In the data rows, 128 means zero.
Here are some points, each followed by its number:
[228 117  77 115  74 158 138 110 191  88 121 134 112 117  91  60] 0
[108 125  89 131 167 131  87 134  98 124 148 134 166 117 134 161] 1
[175  99 139 131 113 180 138  90 191 107 128  93 128  78 101 105] 2
[158 206 252  75  96  76 200 203  98  76 121 226 211 211 127 136] 3
[175 170 139 115  96  62 239 193 145  76 142 165 177 153 119 121] 4
[116 117 108 123 203 145  98 141  76 196 160 127  84 147 183  73] 5
[146 176 170 123  85  76 190 203 116  98  84 218 206 159 119  73] 6
[181  63 132 115 155 219  62 100 180 131 121  93 135  64  79  95] 7
[215 181 206  87  74 138 200 147 158  88  73 134 240 165 127 121] 8
[164  99  89 174 149 131 158 160 175  88 154 159 120 100 189  85] 9
[186 176 153  87 136  98 151 126 107 124  95  93 197 165 110 143] 10
[108  89 125 138 216 131 124 141 107 138 154 127  94 171 155 198] 11
[108  99  99 157  85 131  87  78 200  98 135 147 142  78 134 105] 12
[ 77 153 132 123 161  98 107 166  76 152 172 127 104 147 183 233] 13
[ 77  77  77 195  96 158 195 110 175 107 148 153 104  46 155 143] 14
[ 45 146  89 131 183  88  76 166 124 131 197 165 135 182 183 167] 15
[ 88  89 108 145 113 145 107 134  88 158 166 111 128  89 208 136] 16
[ 63  89  89 169  96 131  98 118 107 138 148 127  94 125 134  73] 17
[146 192 187  87  74 116 158 166 145  98  95 134 187 140 119  85] 18
[ 88 132 139  87 149 152 107 141  98  98 135 140  59 159 155 172] 19
[ 88 165 153 169 237 107  87 154  76 138 166 111 135 140  91 155] 20
[124 132  99 169  60  76 131 166  98   0 135 147  84 140  91 143] 21
[181 201 176 107 113  98 116  78 107 107  73 165 228 182  91 149] 22
[170 108 159  97  96 200  62  78 164 145 121  71 112 125  65  85] 23
[170 170 159   0  96  88 163 154 169 124 121 127 187 109 110  85] 24
[191  89 125  97 143 158 131  46 145 124  73  83 182 109 141 113] 25
[ 63 108 117 131 129 124  87  64 169 164 148 127 104 187 141 203] 26
[ 99 139 108 174 121 107 138 118 138 116 177 140  59 140 172 129] 27
[ 77 187 139 138 129  76 190 246 107  44 177 153 135 171 167 113] 28
[124 211 159 131  74  88 235 212  98 116  84 200 201 176 161 121] 29
[124  99  89 190  74 107 180 110 131 124 177 153  84 109 161  85] 30
[116 132 125  87 161 169 107 126 107 145  73  71 120 133 101 113] 31
Which point above is nearest to each new point, looking only along the 2 directions in which the numbered points spread most? Its number follows each.
[152  99  99  75 113 186 138 110 145 145 121  93  84 100 148 136] >> 12
[158  77 117 174 167 138  76  78  88 175  84 102  72 117  79 105] >> 12
[132 139 125  75 105  88 124 126 131 107  59 127 166 133 110 105] >> 10
[181  89 108 107  85 107  87 126 124  76 104 102 104  78 134 136] >> 31
[146 117 125 131 121 214 107 100 169 175 148 102 135  89 110 113] >> 12
[132 132 108  87 105 145 124  90 186  98 113 165 148 140  79 129] >> 31
[124 108 139  62 155 180 151 118 214 175  95 111 128  46  91 105] >> 2
[152  99  99 157 161 124 124  64 107 124  73 119 112  89 134  95] >> 12
[191  63 108  62 155 186 107 100 210 116  73  93 135  78   3 113] >> 23
[ 99 117 153  97 129  76 158 141 200 131 148 209 120 165 119 129] >> 21
[ 99 108 165 115 161 169  87  64 152 175 128  83 112  89  91 105] >> 12
[146 176 159  75  60  62 255 177 107 107  95 205 182 140 110  95] >> 6
[ 77 125  89 214 161 116 124 126 124 124 160 153  84 133 101 198] >> 11
[132 181 181 145 129  62 131 183 107 107 128 226 142 192 183 113] >> 28
[124 153 139 157 105 131 158 183 107  44 187 176  94 153 155 188] >> 21
[116 108  77  87 173 131  98 134 116 158 135  93  84  89 110 129] >> 14
[164 117 176 151 173 164 107  64  76 152 113  39 112 133  79 113] >> 12
[146  99  99  97 173 152 131  46 131 169 104 111 135 109 127  60] >> 12
[ 88 146 117 115  74 116 131 160 116 116 135 159 120 117 161 121] >> 21
[108 153  89 145 129  98  87 126 116 169 154 159 104 109 134 212] >> 27
[ 99 125 146 185 161 124 138 177  88 124 172 127 135 153 178 172] >> 20
[ 99 159 108 157 121 164 158 100 116 124 121 119 142 100  91  73] >> 31
[132 187 220 115 129 116 169 118 116 116 121 119 197 255 110 167] >> 4
[ 77 117 176 145 155 152  98  90 164 200 104  83 112 153 148  85] >> 14
[ 88  77  77 174  60 152 116  64 158  88 172 147  72 100 110  95] >> 14
